In the rows, zero is written as 128.
The rows of M fall into several groups, and each row is roughly a mix of its group's hidden directions; some rows fit no group.
M (126 x 11):
[[101 120  76 117 162 103 152 106 105 106 104]
 [101 163 155 136 154 174 159 132 157 154 128]
 [ 81 110 161 106  97 150 121 144  99 145 159]
 [122 145  80  90 132 130 134 132 127 145  68]
 [167 155 130 135 136 176 140 124 145 182 136]
 [115 156 154 107 128 107 149 173 159 117  84]
 [134 114 125 137 173 149 152 174 147  82 129]
 [164 177 175 130 120 106 102 107 119 135 111]
 [107 160 123 110 112 123 172 117 101 164  86]
 [152 137 154 126 108  99  85 140 142  94 173]
 [144 168 171 116 137 121 183 145 131 153 139]
 [167  95 102 122 143 156 150 153 148 169 106]
 [150 130 127 164 148  93  81 149 138 168 143]
 [140 196 154 113 124 152 158 111 117 141 145]
 [102 101 108 107 113  88 145 138 115 185 139]
 [133 126 163 162 117  91 143 161 148  80 117]
 [138  79  95 126 107 158 152 132  79 140 125]
 [ 93  99 135 134  73 117 125 127 153 144 170]
 [134  76 137 161 109  97 151 134 131 112  84]
 [177 144 170 156 135 147 103 120 138  88 123]
 [146 149 178 136 166 105 141 152  83 125 134]
 [164 152 127 128 131 131 130 139 102  57 111]
 [161 135 170 141 100 147 132 130 159 129  76]
 [117 147 150 179 132 138 168 116  84 113 148]
 [125 148 131  98 142 118 187 127 114 141  77]
 [119 108 119 146 153 172 131 100 136 187 113]
 [ 99 140  98 130 139 131 166 146 152  78  94]
 [125  84 149 117  77 129 119 142  86 105 145]
 [149 149  95 165 150 135 111  88 168 111 109]
 [150 136 103 101 161  96 161 179 138 140 121]
 [ 88  99  83 144 133 156 154 115 114 157 104]
 [113 158 123 107 168 181 123 103 134 137  91]
 [ 68 130 144  99 128 118 149 160  93 148 136]
 [ 81 114  93 106 157 142 123 103 128 122 174]
 [103 165 108 162 114 161 139 172  97 129 116]
 [135 174 143 142 105  82 126 143 104  86 115]
 [ 78 142 108 153 110 127 133 170 152 162 150]
 [103 159 150 170 130 166 157  99 112 156 133]
 [104 123 135 180  87 116  87 101 131 142 143]
 [162 113 125 136 128 154 144 149 100  83 177]
 [125 125 136 159  75 129 167  92 149 156 119]
 [129 176 115 171 123 156 154 118 106 120  88]
 [129 177 131 127  97 113 151 147 119  77  99]
 [181 113 147  92 140 101  90 141 147 125 104]
 [ 90  94  92 107 149 160 121 114 132 140 170]
 [139 151 110 141 127 158 121  74 104 126 177]
 [150 149  92 168 155 129 110  83 155 115 114]
 [ 89 106 137 150  96 142 170 171 152 128 137]
 [ 83 122  79 128 132 146 157 100  88 133 133]
 [121 136 153 147 154 104 170 153 148  81 103]
 [115 143 102  77 117 104 157 151 135 149  86]
 [160 118 124 119  92 136 120 105 104  79 171]
 [142 170 154 116 125 120  81  88 134 148 157]
 [106  92 160  91 150 131 130 101 157 165 150]
 [138 144 130 175 119 108 165 136  77  96 130]
 [114 135 148 114 102 131 114 125 173  64 117]
 [ 87 137  72 157 130 149 122 151  98 113 140]
 [139 131  89  98 131 147  95  92  94 166 134]
 [ 98  89 103 134 118 178 127 126 140 167 153]
 [166 169 118 151 134 142 121  86 164 101 120]
 [162 135  96 125 136 143 111 115 122  72  84]
 [110 124 109  94 171 170 150 102 141 163 132]
 [157 178 122 123 171 147 105 108  99 136 103]
 [ 96 160 112 170 129 142 158 127  80 152 131]
 [144 125 152 148 113 146 111 101  83 127 185]
 [ 69 137 110 136 121 175 139 124 156 117 157]
 [148 181  97 179 133 135 109 105 140 120 118]
 [102 139 154 111 148 112 199 131 114 111 119]
 [130  84  84 162 157 121 106  90 118 136 125]
 [142 115 144  95 145  96 164 120 154 127  73]
 [116  74  94 126 163 100 130 147 145 131  93]
 [124 145 137 130 118  77 101 147 147  69 127]
 [121  81  95 142 149 162  93  99 137 143 151]
 [155 165 170  72 130 112 143 134 143 129 143]
 [ 98 137 101 165 145  86 116 116 121 100  86]
 [ 83 105 104 166  82 147 130 152 124 139 145]
 [155 105 115 119  84 109  81 133 135 166 149]
 [133 122 117 156 178 133 111 121  71 100 138]
 [ 75 136 136 121 168 139 135 141 111 172 157]
 [138 107  56 139 151 121 138 150 140 117 102]
 [180 117 128 144 123  76 117 137  86 121 141]
 [160 107 145 134 136 146 122  64  89 119 139]
 [ 97 132 131 187 137 153 153  94 104 144 143]
 [ 81 160 104 109 129 115 119 172 132 111 165]
 [156 139  94 165 146 118 107  85 153  94 117]
 [159 119 123 145 112 154 102 112  92 173  90]
 [105 132  82  94 130 123 141 137 153 151  75]
 [149 127 103  63 111 107 133 134  92 103 122]
 [102 164 138 169 135 142 169 122  84 145 132]
 [153 122 142 100 132 185 153 168 137 157 127]
 [151 111 139 152 108  69 160 134  90 139 128]
 [157 133  89 165 147 129 107  81 152 102 122]
 [143 129 139  76 138 138 177 123 127 162  94]
 [150 106 109 149 155 136 137 175 116  78 106]
 [ 92 100  75 162 130 119 140 113  93 139 140]
 [100  87  96 132 135 151 126 131  89 172 150]
 [147 143 144 152 138 112 168 134 103  68 110]
 [117 131 161 101  97 133 134 113  82 114 178]
 [136 137 110 105 193 127 162 130 121 100  98]
 [109  67  85 106 138 116 106 115 149 120 141]
 [ 88 115  78 175 129 159 117 135 106 129 128]
 [114 121 118 176 109 155  96 167 132 110 165]
 [156 104 110 100  96  76 114 151 101 136 145]
 [107 168 111 180 107 136  92 142  98 118 138]
 [ 97 151 160 128 125 144 113  95  98 155 176]
 [114 147 120 126 167 144 124 121  57 147 140]
 [ 95 132 139  78 143 167 112 116 147 163 153]
 [104 102 151 138 133 118 107 144 171 174 164]
 [158 118  89 146  98 131 117 100  81  93 132]
 [ 87  95 105 159 137 149 174 140 133 132  97]
 [ 95 112  72 124 146 153 164 134 103 138 106]
 [101  85  92 125  77 119 125 114 111 157 135]
 [ 87 143 165 118 106 142 116 131 173  95 102]
 [172 161 166 136  98  97 128 153 130 105 107]
 [143 100 120  72 139 117  91 126 163 152 108]
 [111 153 168  90 172 143 140 140  96 132 152]
 [154 103  70 143 143 145 124  86 119 110 148]
 [110  90 115 141  72 129 129 171 130 122 158]
 [117 126 109 120 149 162 168 125  98 186 122]
 [109 167 153 131 109  92 114 137 147  95 173]
 [142 123 108 142  90 175 127 110 151  83 103]
 [127 143 138  79 131 133 148 103 147  77 162]
 [143 150 102  94 128 136  91  89  93 163 136]
 [ 88 100 172 106 120 113 128 161 100 161 134]
 [107 118 120  96 163 157 150 146 172 168 122]
 [112 172 137 135 138 129 152 153 148 170  81]]
Here is one row from each group, named. Which group is each of the other rows in?
[133 119 104 115  84 156 127 180 147  91 129] : L
[112 131  77  96 128 108 135 145 126 164  82] : C
[ 78 131 106  93 131 110 184 114 132 138 123] : K

[ 82 125 128 134 127  95  96 102 104  89 158] : L
[108 109 108  87 104 122 114 142 186 155 125] : C
[125 195 159 100 141  96 131 112 135 117 138] : K
[143 166 145 121 166 126  93 185 125 129 118] : C
[135 160 158  94 108 122 175 136 120 158  93] : K
[150  96 153 122 109 142 131 109  74 158 162] : L
[180 154 141 137 140 134 135  72 154 110 120] : L
[ 59 142 120 102 155 100 133 148 122 125 146] : L
[129 131 107 157 100 139  86 132 161 182 120] : C
[108 148 113 150 176 146 136 118 124 156  74] : C
[139 164  95 171 155 103 104 114 104 148 151] : L
